One turn or mirror swaps these rows in pairs. Which row does each one swap with?
The rows were stretched afterwards, more along some directions than others.
Z836: [ 0.32 -0.15  1.16 -0.05  1.57 -0.39  1.68 -0.54  1.61 -1.44  0.78 -1.36
 -0.74  0.14 -0.55 -0.14 -0.21]
Z961: [-1.30  0.46  0.12  0.34 -0.30  1.23  0.04 -2.09  3.75 -0.42 -0.01 -2.54
  0.93  0.52  1.66 -1.53 -0.75]
Z187: [-0.26  0.69  0.53  0.89  0.43  0.44  1.35 -1.48  2.47 -1.72 -0.04 -2.64
 -0.59  0.01  0.55 -0.43 -0.97]
Z508: [ 0.57 -1.13 -0.32  1.12 -0.59 -0.97  1.62 -1.63  2.41 -1.37  1.79 -3.24
  1.82 -0.22 -0.30 -1.97  0.68]
Z615: [-1.06  1.33  0.02 -0.14 -0.22  0.39 -0.72 -0.09  0.65  0.50 -0.24  1.35
 -1.25  1.56  0.46  0.97  0.12]
Z437: [-1.43  1.17 -0.26  0.36 -0.37  0.18 -0.35 -0.50  1.18  0.45  0.65  0.33
 -0.32  1.21  1.09  0.42  0.26]
Z315: [ 0.78 -1.23  1.56  0.15  0.99 -0.38 -0.15 -1.18  1.27  0.68 -1.72 -0.28
 -0.57  1.49  0.19 -0.29 -0.03]
Z83: [ 0.61 -1.08  1.31  0.44  1.33  0.22  1.03  0.82  1.45 -0.58 -0.84  0.36
 -0.87  1.13 -0.33  0.77 -1.03]
Z219: [-0.41 -0.66 -0.43 -0.88 -1.72 -0.20 -0.90 -0.14  0.96  1.12 -0.25  1.11
  0.17  1.41 -0.29  0.54  0.74]
Z222: [ 1.49 -0.93 -0.13  1.53 -0.53 -0.77  1.54 -0.87  1.44 -2.04  1.35 -2.41
  0.52  0.08 -1.16 -1.77  0.81]
Z808: [-2.00  0.26  0.75 -1.44 -0.46  0.72 -1.04  0.30  1.55  0.73 -1.97  1.95
  0.37  1.60  0.14  0.98 -0.90]
Z415: [-0.04 -1.13  0.23 -0.13 -1.69 -0.46 -0.57  0.11  0.28  0.29 -0.50  1.94
 -0.62  1.80 -0.79  0.94  0.89]
Z668: [ 1.10 -0.49  1.12 -0.63  0.97 -1.02 -0.50 -1.28  2.10  0.11 -0.55 -2.53
 -0.16  0.52 -0.72  0.06 -0.45]
Z972: [ 0.04 -0.91  0.28  0.14 -1.79 -0.24 -0.37  0.68  0.30  0.39 -0.89  2.03
 -1.04  2.12 -0.71  1.01  0.48]
Z893: [-0.13  0.83  0.31  0.99 -0.57 -1.28 -1.62 -1.68  0.54 -0.76 -0.12 -0.93
  0.09  1.75 -1.36  0.02  0.54]
Z566: [ 0.94 -0.51  1.17 -0.66  1.14 -0.71 -0.73 -1.62  1.92  0.26 -0.74 -2.50
 -0.26  0.70 -0.40 -0.14 -0.46]
Z215: [-0.19  1.40 -0.49  0.91 -0.67 -0.73 -1.93 -2.22  1.48  0.59 -0.49 -1.99
  0.42  1.00  0.57 -0.05 -0.34]
Z922: [-1.13  0.81  0.01 -2.18 -0.31  0.94 -1.34 -0.22  1.79  0.08 -1.25  0.00
 -0.33  0.40 -0.62  0.84 -0.77]
Z109: [ 0.75  0.26  0.29 -0.71  1.24 -0.67 -1.19 -1.33  1.67 -0.50  0.45 -3.03
  0.27 -0.15 -1.11  0.09 -0.90]
Z754: [-0.75  1.54 -0.21 -1.18 -0.66  1.10 -1.61  0.04  1.22  0.08 -0.64  0.49
 -1.66  1.32 -0.39  0.76  0.45]
Z140: [-1.34  0.44 -0.19 -1.86 -0.39  0.57 -1.05 -0.05  1.49  0.29 -1.31  0.60
  0.71  0.69 -0.29  0.82 -0.91]
Z199: [-0.52  0.97  0.04  1.08 -0.84 -1.25 -1.80 -2.04  0.71 -0.17 -0.36 -1.29
  0.14  1.57 -0.42  0.25  0.02]
Z406: [ 1.09 -0.89  1.26 -0.29  1.20 -0.61 -0.21 -1.22  1.59  0.42 -1.08 -1.71
 -0.39  0.57 -0.19 -0.61  0.02]
Z847: [ 0.91 -1.39 -0.18  1.77 -0.48 -1.01  1.51 -1.21  1.84 -1.53  1.23 -2.59
  0.84 -0.10 -0.71 -1.96  0.71]
Z303: [ 0.00  1.30 -0.53  0.64 -0.25  0.14 -1.42  0.57  0.50 -0.89  0.36  0.55
 -0.56  1.52 -1.40  0.88 -0.03]
Z783: [-0.29  0.38  0.09 -0.60  0.13 -0.12 -0.59 -1.05  2.06 -1.47  1.08 -1.80
  2.07  1.07 -0.67 -1.65  0.55]
Z761: [-0.27 -0.47 -0.63 -1.71 -0.23 -0.21 -0.17  0.10  1.08  1.12  0.51  0.14
  0.29  0.01  0.09  0.03  0.26]
Z204: [-1.51  1.17  0.18 -1.90 -0.66  0.97 -1.58 -0.55  2.06  0.10 -0.90  0.05
 -0.49  0.55 -0.74  0.65 -0.63]
Z81: [-0.64 -0.31 -0.65  0.71 -0.45 -1.23  1.33 -1.13  2.18 -0.91  2.21 -2.83
  1.76 -0.21  0.36 -1.26  0.25]
Z734: [ 0.92 -0.90  1.34 -0.23  1.29 -0.73 -0.14 -2.00  1.78  0.17 -0.76 -2.17
 -0.33  0.70 -0.13 -0.52 -0.03]
Z629: [ 0.15 -0.27  1.03 -0.97  1.60 -0.36  1.36 -0.22  1.37 -0.81  0.83 -0.98
 -0.63 -0.39 -0.71  0.17 -0.20]
Z514: [ 0.51 -1.34 -0.23  1.06 -0.61 -1.11  1.53 -1.58  2.14 -1.10  1.61 -3.14
  1.65 -0.41 -0.24 -1.95  0.73]
Z290: [-0.73  0.59 -0.75  0.45 -0.41  0.98 -0.14 -1.76  3.60 -0.70  0.80 -3.01
  1.86  0.77  1.33 -2.01  0.00]
Z716: [-0.40  0.08  0.75  0.93  0.56  0.29  1.60 -1.82  2.36 -1.84 -0.07 -2.65
 -0.43  0.06  0.64 -0.63 -0.85]
Z259: [ 0.37 -1.20  1.73 -0.11  0.99 -0.36 -0.20 -1.12  1.14  0.83 -1.79 -0.13
 -0.82  1.74  0.05 -0.17  0.01]
Z160: [ 1.00 -1.31  0.07  1.58 -0.58 -0.83  1.45 -1.16  1.76 -1.56  1.29 -2.08
  0.92  0.20 -0.49 -1.81  1.20]
Z218: [-1.50 -0.08  0.87 -1.40 -0.11  0.61 -0.85  0.11  1.18  1.15 -2.08  2.06
  0.61  1.65  0.86  0.31 -0.46]
Z175: [-1.00  0.62 -0.58  0.55 -0.44  0.96 -0.13 -1.88  3.59 -0.91  0.53 -3.21
  1.47  0.69  1.41 -1.62 -0.39]
Z372: [-0.61  1.61 -0.19  0.92 -0.51 -0.79 -1.92 -2.10  1.27  0.47 -0.72 -2.02
  0.22  0.93  0.27  0.00 -0.35]
Z828: [-0.41  0.17 -0.75 -0.22 -0.18  0.66 -0.23 -1.11  3.38 -0.86  1.09 -2.84
  2.31  0.94  0.67 -1.81  0.19]
Z410: [-0.27  0.34 -0.30 -0.47  0.22  0.77 -0.59 -1.24  2.82 -1.13  0.93 -2.11
  1.98  0.83 -0.02 -1.98  0.16]
Z249: [ 0.92  0.36 -0.74  1.83 -0.61 -0.06  0.10  0.01  1.32 -1.36  0.91 -0.69
  0.10  1.20 -0.98 -1.05  1.35]
Z460: [-0.39 -0.81 -0.46 -0.58 -1.80 -0.46 -0.88 -0.29  0.83  1.01  0.04  0.64
  0.29  1.21 -0.31  0.27  0.86]
Z613: [-0.31  1.03  0.23  1.10 -0.35 -1.21 -1.35 -2.03  0.42 -0.77 -0.08 -1.36
  0.08  1.42 -1.24 -0.44  0.52]
Z504: [-1.28  0.37  0.25 -2.13 -0.40  0.61 -1.05 -0.19  1.61  0.12 -1.32  0.58
 -0.09  0.71 -0.76  1.15 -0.87]
Z699: [-0.43  1.54 -0.03 -1.20 -0.49  1.18 -1.38  0.04  1.41 -0.02 -0.67  0.32
 -1.81  1.35 -0.33  1.03 -0.03]
Z479: [-0.99  1.00  0.03  0.66  0.07 -0.17 -1.54 -0.81  1.83  1.30 -0.98 -1.29
  0.16  0.76  1.17  0.49 -0.93]
Z923: [-0.80  1.30  0.08  0.89 -0.69 -1.00 -1.88 -2.09  0.92  0.29 -0.57 -1.17
 -0.12  1.42 -0.15  0.26  0.25]
Z739: [-0.11 -1.23 -0.10  0.00 -1.73 -0.53 -0.81  0.05  0.44  0.48 -0.53  1.52
 -0.67  1.80 -0.89  0.80  0.54]
Z803: [ 0.64 -1.89  1.22  0.18 -0.19 -0.35  0.69  0.29  0.43 -0.77 -1.14  1.95
 -1.34  2.18 -1.25  1.75 -0.42]

Z739 pairs with Z847
Z566 pairs with Z372
Z761 pairs with Z81
Z218 pairs with Z783
Z613 pairs with Z259
Z803 pairs with Z249
Z836 pairs with Z615
Z668 pairs with Z215

